(in the rows, 128 means zero)
One turn moves each row of this set onto another row. After a few examples, where does it send each row asked below?
fup: [132 135 123 117 145 131 129 128 139  98 143 130 160 125 143 145]
Nivob: [130 138 119  93 158 111 125 139 141  94 124 121 164 130 153 157]
leter: [136 155 119 134 153 118 145 137 153  86 103 107 137 126 116 183]
Toz: [122 139 111 130 115 108 126 141 162 126  90 117 141 118 123 163]
pubi: [125 130 132  86 156 117 130 146 133  95 121 122 144 129 142 134]
supos: [132 143 121  91 162 111 123 135 139  91 120 106 151 138 153 152]
nemon: [142 151 141 105 102 123 132 127 133  97 113 100 138 118 128 178]
ludi: [134 139 133 115 138 123 126 123 136  97 148 118 153 130 150 151]
feb: [132 148 116 131 132 114 140 144 150 112  79 111 131 116 110 149]
tidin: [118 152 119  85 120 112 138 130 134 104 113 130 120 139 100 137]
dede: [137 147 131 119 156 129 132 137 140  91 130 106 152 139 144 137]
sar: [141 152 119 128 109  95 143 140 138 117 113 116 144 102 116 172]
rer: [132 142 135 119 123 114 159 161 140 101 133 127 144 112 104 160]
Det: [141 146 126  97 124 108 151 156 126 103 124 140 144 122  99 162]
gup: [124 138 120  90 163 110 137 141 132  92 132 126 147 127 136 135]
kulor: [121 141 104 104 133 114 135 155 158 113 106 147 159 138 110 164]
tivan: [133 128 132  98 106 114 129 132 153  97  88 108 123 135 109 155]
lar: [132 155 136 119 102 101 138 138 143 115  88 121 144 111 128 160]
gol: [140 146 110 113 119  91 136 115 153  88 113 107 135 131 109 186]
nife: [128 133 116 106 112 100 152 141 149  96 118 137 140 119  88 151]
gerud: [140 129 123 106 103 106 123 121 152  96 101 111 134 130 116 183]
gunu: [130 144 120 120 154 124 130 121 138  93 147 113 146 135 141 141]
muveb: [115 158 105 113 123 118 127  99 155  95 118 111 135 129 122 173]
tasu: [126 125 121 113 124 146 125 142 152 107 101 106 126 124 109 155]
Pase: [127 143 135 113 149 130 130 128 139  94 130 114 142 139 144 127]
tanok: [120 166 104 122 118  94 146 122 144 113 108 113 131 115 107 143]
Vas: [127 139 120 107 111  97 149 148 162  99 105 140 163 127 106 161]
vubi: [116 145 108 127 111  99 131 118 150 119 107 132 133 108 116 162]
Kamem: [130 127 120  88 150 113 120 128 129  98 139 115 139 125 144 154]
Sagim: [136 143 132 117 150 126 138 128 130  90 146 120 147 127 136 135]
zalag: [131 151 120 114 126  95 149 149 168  92  89 120 159 141 112 163]
rog: [134 131 138 116 144 134 122 133 142  98 129 118 152 135 152 144]
resi: [117 176 140 115 124 100 153 138 157  92 106 117 156 137 133 163]
Ravam: [123 150 100 104 130 102 122 114 149 104 119 122 128 145 118 185]
popo: [136 149 119 136 132  97 147 138 139 108 106 111 118 109 105 163]
numun: [122 165 128 121 114  93 141 136 149 114  92 104 127 127 123 146]
mipat: [108 155 128  99 107 119 146 134 146 104 124 113 128 130 107 130]
gemu: [136 128 127  99 132 131 123 144 139 105  91 120 115 139 109 163]
tel: [141 148 139  92 109 107 124 129 132 104 108 117 130 138 129 186]
Dom: [104 140 112 124 131 118 141 145 173 107 115 140 156 129 117 160]
tomup: [134 139 119  91 161 110 123 130 130  90 132 103 137 132 144 153]
kap: [135 158 109 118 135  90 147 131 163  84  98 105 141 142 106 169]
kored: [125 174 123  97 129  94 145 147 151 102 100 123 156 154 125 160]
tep: [145 157 113 117 154 100 143 146 144  95 108 110 135 144 112 185]
suzod: [127 124 132  84 145 117 120 139 132 100 129 122 144 127 148 146]
pipal: [132 135 127 100 115 108 147 139 146  92 103 116 119 128  89 141]
voni: [128 140 118  92 159 105 134 138 134  92 136 130 160 124 143 151]
Fim: [131 145 135 112 141 128 128 133 144  98 130 119 165 136 154 139]

rog -> Pase
numun -> popo
kulor -> kored
Where do these go?
Nivob -> supos
mipat -> rer
gerud -> tivan

One turn moves each row of this set onto another row. After a few examples, where does it send each row asked below?
saro: [133 130 121 150 118 114 114 139 117 117 152 132 129 123 130 115  97 104
 132 121 144 112 129 155 109 126 140 144 134 117 136 132 142 134 128 124]
lusus: [130 120 116 127 119 137 127 132 140 128 100 101 126 134 152 116 135 118
 158 136  97 152 126 115 142 127 126 126 103 136 129 126 129 130 126 144]
Zazo: [132 140 116 156 125 125 107 136 118 121 147 147 113 117 134 128 104 107
 125 127 155 114 133 136 111 127 152 132 142 126 139 148 130 135 123 119]
tisik: [117 113 122 118 131 138 125 135 120 122 107  88 122 142 133 118 140 121
 145 121 104 156 120 112 155 123 123 130 120 128 126 114 132 124 130 139]
lebu: [120 113 135 114 122 119 145 111 115 110 126 115 145 137 133 108 136 126
 126 118 110 129 109 123 151 128 102 136 131 144 110 114 131 124 125 113]
magu: [157 126 134 140 122 149 130 122 152 138 128 132 139 126 140 120 136 118
 151 136 120 137 116  98 137 142 131 122  99 133 116 119 133 157 138 150]
roli: [122 142 114 150 129 124 104 138 134 105 148 139 129 108 124 117 118 129
 134 130 159 136 133 164 127 128 139 128 133 109 123 141 139 133 110 121]
Pinum: [125 123 116 120 129 144 123 134 141 127  98 119 112 146 151 129 148 130
 143 145 110 154 137 106 149 125 132 107 112 133 130 135 123 122 120 136]
Busa: [120 129 128 117 117 140 134 129 121 135 111 116 105 148 143 136 148 130
 137 133  94 154 128 102 137 133 134 120 125 146 140 130 127 119 127 128]
dev: [125 120 124 125 123 128 117 102 140 112 111 129 132 133 148 132 142 123
 136 143 140 137 125 114 171 128 103  98 129 144 111 133 118 125 130 115]
fori: [123 148 124 152 110 119 102 127 132 117 157 141 121 113 126 138 116 124
 139 134 154 138 134 162 123 137 136 125 140 123 137 140 142 131 123 118]
zibad: [123 128 122 144 133 120 103 140 111 114 153 136 118 135 120 128 106 111
 117 120 161 116 133 144 127 123 140 132 149 110 136 131 138 128 129 118]
dun: [126 139 120 153 124 117 119 141 130 114 157 136 133 115 123 113 110 125
 131 122 143 130 127 164 114 131 138 151 133 120 132 131 145 137 111 124]
Gevog: [127 146 115 165 129 124 106 137 136 124 155 147 114 115 123 136 113 121
 128 127 159 133 133 142 124 133 144 141 146 133 143 141 134 139 115 123]
vum: [126 116 119 131 152 131 143 122 130 121 117 137 127 141 134 116 139 126
 108 124 129 125 116  91 156 121 118 138 139 156 117 126 114 130 111 116]
Sagam: [141 129 135 130 145 161 131 126 122 125 128 125 128 115 121 113 147 129
 130 115 127 140 106  83 141 136 144 124 117 125 103 122 127 151 129 139]
nazus: [133 123 116 134 124 130 135 108 134 109 106 120 145 103 152 100 130 117
 145 129 119 129 109 115 147 125 114 126 114 150 101 137 116 137 117 122]
guze: [127 135 126 140 108 116 103 130 118 115 152 142 121 128 135 132 108 113
 131 134 151 118 138 158 116 131 139 117 137 112 136 141 140 125 132 114]
nuz: [119 125 117 126 139 147 134 137 116 130 105 104 108 132 135 120 141 124
 134 118 100 152 119  90 141 125 140 137 126 143 131 128 121 128 120 135]
pinaz: [120 135 122 151 134 117 112 143 128 118 162 138 123 133 113 129 115 127
 119 122 157 133 132 154 130 130 134 147 149 120 140 125 144 132 116 122]
poku: [145 122 140 120 138 153 128 128 146 130 131 146 128 150 130 129 155 138
 126 141 133 141 126  96 150 137 133 103 113 118 113 119 132 142 130 137]
sas: [134 127 129 136 111 122 140 102 136 134 123 140 125 138 150 137 133 117
 131 137 116 128 120 101 143 137 111 128 134 174 132 131 119 132 129 115]
Faf: [131 129 112 147 133 123 102 142 126 107 140 140 127 121 134 114 106 112
 129 132 162 115 137 152 122 120 144 124 131 104 124 142 135 131 119 123]
lel: [138 118 146 122 122 147 121 117 127 126 138 111 139 134 120 126 143 124
 144 122 127 146 110 107 155 141 120 114 115 116 109 104 142 145 151 142]
Refuf: [143 133 153 118 115 149 145 118 122 137 143 139 128 136 128 128 149 135
 130 126 105 138 112  98 124 148 137 121 116 134 119 118 138 142 137 130]

saro -> guze
pinaz -> roli
nazus -> sas
Where do these go?
Sagam -> magu
nuz -> lusus

One turn moves each row of this set onto another row. After a few examples, where does it send each row asked below?
teli: [152 113 133 120 124 140 114 135 127 114 171 139 129 151 106 100 127 143
 116 125 128 121 115 108 122 127 114 100 135 143  91]
doso: [141 116 146 136 123 155 116 139 167 126 117 127 117 129 126 137 148 140
 130 122 115 129 138  93 159 132 145  89 124 135 119]
Sis: [153 129 126 110 121 139 122 129 107 112 147 146 144 148 110 115 140 131
 123 120 146 132  95 113 121 135 126 136 122 155 145]
mozu: [134 138 143 117 110 152 140 137 154 120 107 134 132 135 105 129 123 137
 130 117 134 159 132 107 146 127 124 128 141 155 132]
Sor: [138 136 141 112 143 126 133 123 136 114 108 144 125 113  88 128 126 144
 130 118 123 115 121 120  96 125 109 106 117 157 127]
Mabet: [158 113 127 126 126 142  94 124 129 106 166 141 126 153 106 103 122 143
 122 133 123 114 126 110 106 129 128 115 134 131 107]
Nuda: [130 137 141 129 112 151 146 132 155 133 115 139 125 126 122 144 135 138
 145 108 133 155 110 101 147 128 134 118 136 156 132]
tuki: [145 118 143 132 125 157 111 141 160 125 110 131 127 139 117 134 143 137
 123 125 120 132 146  99 165 130 140  94 123 141 116]
kelo: [145 120 136 108 142 143 114 112 156 107 158 132 132 152 105 148 171 133
 118 132 132 126 146 130 116 120 122 128 132 141  98]
gez: [134 138 151 120 148 128 131 119 134 120 117 145 120 109 102 143 127 141
 140 112 128 117 109 119  91 125 122 103 112 154 130]
fazi: [139 121 144 131 128 148 117 138 109 117 120 128 118 123 103 131 181 144
 133 118 128 127 132 102 130 172 133 127 131 135  93]
Momu: [139 137 142 119 148 129 123 116 133 115 109 147 123 114  94 137 125 143
 137 118 125 113 119 122  89 126 121 111 113 152 134]
pizim: [151 124 115 112 112 133 137 129 120 112 150 142 133 135 115 109 154 139
 129 119 132 123  85 103 121 139 120 128 127 153 144]
Bubak: [146 124 138 108 110 133 135 130 127 103 162 131 120 125 121 109 147 139
 130 118 132 129  88 101 105 140 127 130 128 138 151]
refin: [142 117 156 136 125 157 106 137 166 120 119 125 113 129 127 139 141 138
 130 125 117 132 145  96 149 132 152  97 123 127 126]
Moke: [134 136 136 136 112 152 130 121 161 123 114 138 115 123 124 146 132 140
 153 116 126 146 118 100 129 132 149 131 137 140 149]
Zafi: [139 118 138 113 140 140 125 111 163 113 168 130 121 140 119 155 182 137
 129 125 128 122 129 122 114 123 126 118 132 138  97]
luror: [146 118 153 132 128 160 101 139 159 119 112 128 124 139 118 136 135 135
 123 128 122 134 153 102 154 130 148 101 123 132 124]
Bakib: [141 119 132 109 140 140 127 114 158 114 161 133 131 147 109 149 180 136
 120 127 131 124 134 126 124 121 116 118 132 147  91]
Zef: [133 137 150 113 144 126 141 125 136 119 116 142 121 108  97 133 128 144
 132 112 126 119 111 118  98 125 110  98 116 158 123]
nedup: [137 120 151 130 127 148 116 138 113 113 125 124 112 118 106 131 179 145
 135 118 126 128 133 101 123 173 136 127 131 129  96]
vog: [139 123 150 130 132 150 111 139 105 115 120 129 122 127 101 133 175 141
 131 119 133 130 137 106 128 170 135 130 129 134  94]
koze: [138 137 139 123 110 153 124 127 159 111 106 134 122 131 108 131 121 140
 138 125 126 151 139 106 128 131 139 140 142 139 149]
vize: [137 122 157 130 130 150 110 139 108 112 124 124 116 122 105 133 173 141
 132 118 132 132 138 104 122 171 139 131 130 128  97]
gad: [148 128 150 107 119 139 120 131 113 103 158 134 132 138 117 116 133 131
 124 119 146 138  99 111 104 136 132 138 124 140 152]
Bifut: [154 113 131 138 130 142  96 119 130 116 176 144 118 145 123 120 130 142
 137 125 125 111 107 105 102 130 142 109 128 128 110]
rar: [142 119 141 113 143 143 113 108 160 106 165 129 122 144 114 154 173 134
 126 130 130 123 141 126 106 122 131 128 131 132 105]
rof: [148 113 137 132 128 140 115 130 128 124 181 142 122 144 124 117 135 142
 131 116 129 119  97 103 118 127 127  93 129 140  94]

refin -> luror
Bakib -> Zafi
mozu -> Nuda
Where do these go?
Zef -> gez
teli -> rof
Sis -> pizim
vog -> fazi

One turn moves each row of this set onto another row. After a few examples, where does it send each row asked below?
Kam: [110 116 128 115  95 141 115 134 125 123 109 147 123 124 143 128 108]
kir: [149 133 123 120 121 142 125 117 141 124 136 111 148 136 126 112 141]
puda: [138 110 127 138 129 148 136 143 124 134 138 123 161 114 111 114 139]
sogud: [118  87 146 126 129 129 130 117 118 145  85 123 149 121 120 132 143]
zofu: [116 132 134 141 111 120 130 122 121 128 127 154 146 132 134 124 119]
Pevo: [106 110 159 117 120 155 127 137 124 124 121 108 134 111 131 139 155]
Visak: [107 110 142 128 116 141 122 133 118 133 100 130 160 104 125 122 167]
nuv: [124  99 119 137 130 144 131 159 135 137 100 103 126 129 142 148 117]
kog: [132  99 144 117 131 139 132 155 149 104 110 127 139 143 147 134 127]
morak: [135 105  95 130  96 125 131 135 116 110 118 139 148 128 125 135 142]
fune: [125 126 134 134 112 133 119 157 119 135  94 139 147 101 113 133 154]
fama: [124  93 119 139 132 116 145 159 131 138 107 112 130 142 134 132 127]
betir: [134 108 148 120 134 117 123 166 137 118 110 127 151 136 134 119 131]
relil: [125  87 139 131 149 143 119 124 125 145 102 125 149 137 116 140 136]
vuv: [130 109 129 135 129 154 124 149 132 142  95  94 139 116 132 157 133]
meka: [137 136 108 128 133 117 139 122 133 149 103 122 132 121 123 118 145]
zitos: [147 108 106 108 104 115 129 125 120 124 120 112 130 117 139 141 119]
beget: [114 135 140 151 120 147 121 120 126 146 133 114 142 131 120 134 123]
farem: [147 133 125 121 121 137 130 112 135 118 133 102 141 139 121 122 143]
sud: [117 131 144 153 123 153 112 127 124 145 129 119 133 129 115 132 131]
Loz: [126  89 106 118  99 114 120 115 111 128 120 120 140 115 143 131 133]
vanup: [ 98 125 136 115 113 139 131 156 139 125 112 144 147 108 145 133 147]
belo: [106 107 128 113 108 131 120 145 139 117 105 141 148  93 125 124 150]
tade: [127 139 120 134 101 154 141 134 141 129 108 138 124 136 135 114 135]
Fale: [127 109 108 100 132 132 132 110 135 131  99 104 129 140 132 128 143]
Zude: [130 136 126 137 108 149 143 131 149 139 110 138 119 131 128 115 132]
sev: [121 125 131 118 134 118 102 145 136 118 114 105 138 130 153 150 124]
kabe: [111 101 154 117 130 155 121 144 124 135 131 106 143 110 118 132 141]
gepi: [134  86 121 130 120 122 119 102 117 134 101 129 135 129 119 127 153]
Pob: [122  99 111 113 130 150 122 105 130 122  97 109 131 144 132 136 148]
ponet: [120 109 116 125  83 122 129 125 116 114 112 131 139  99 124 132 134]
Rem: [131 105 141 136 127 110 131 118 107 136 110 125 146 139 122 143 161]
Vetim: [127 115 128 114  92 146 107 129 122 114 104 132 115 114 137 135 115]
Mas: [133 123 130 114 125 119 106 123 136 120 111 115 132 138 162 153 140]
Buran: [128  97 138 127 111 152 131 150 149 102 116 139 136 132 139 147 127]
raba: [112 122 111 130 126 108 109 158 128 123 113 114 149 131 138 137 116]

Visak -> ponet
tade -> farem
Where do these go?
zofu -> meka
beget -> Zude
Mas -> vuv
sev -> nuv
fama -> betir
Vetim -> Pob
Fale -> kabe
zitos -> relil
Rem -> fune
Loz -> sogud

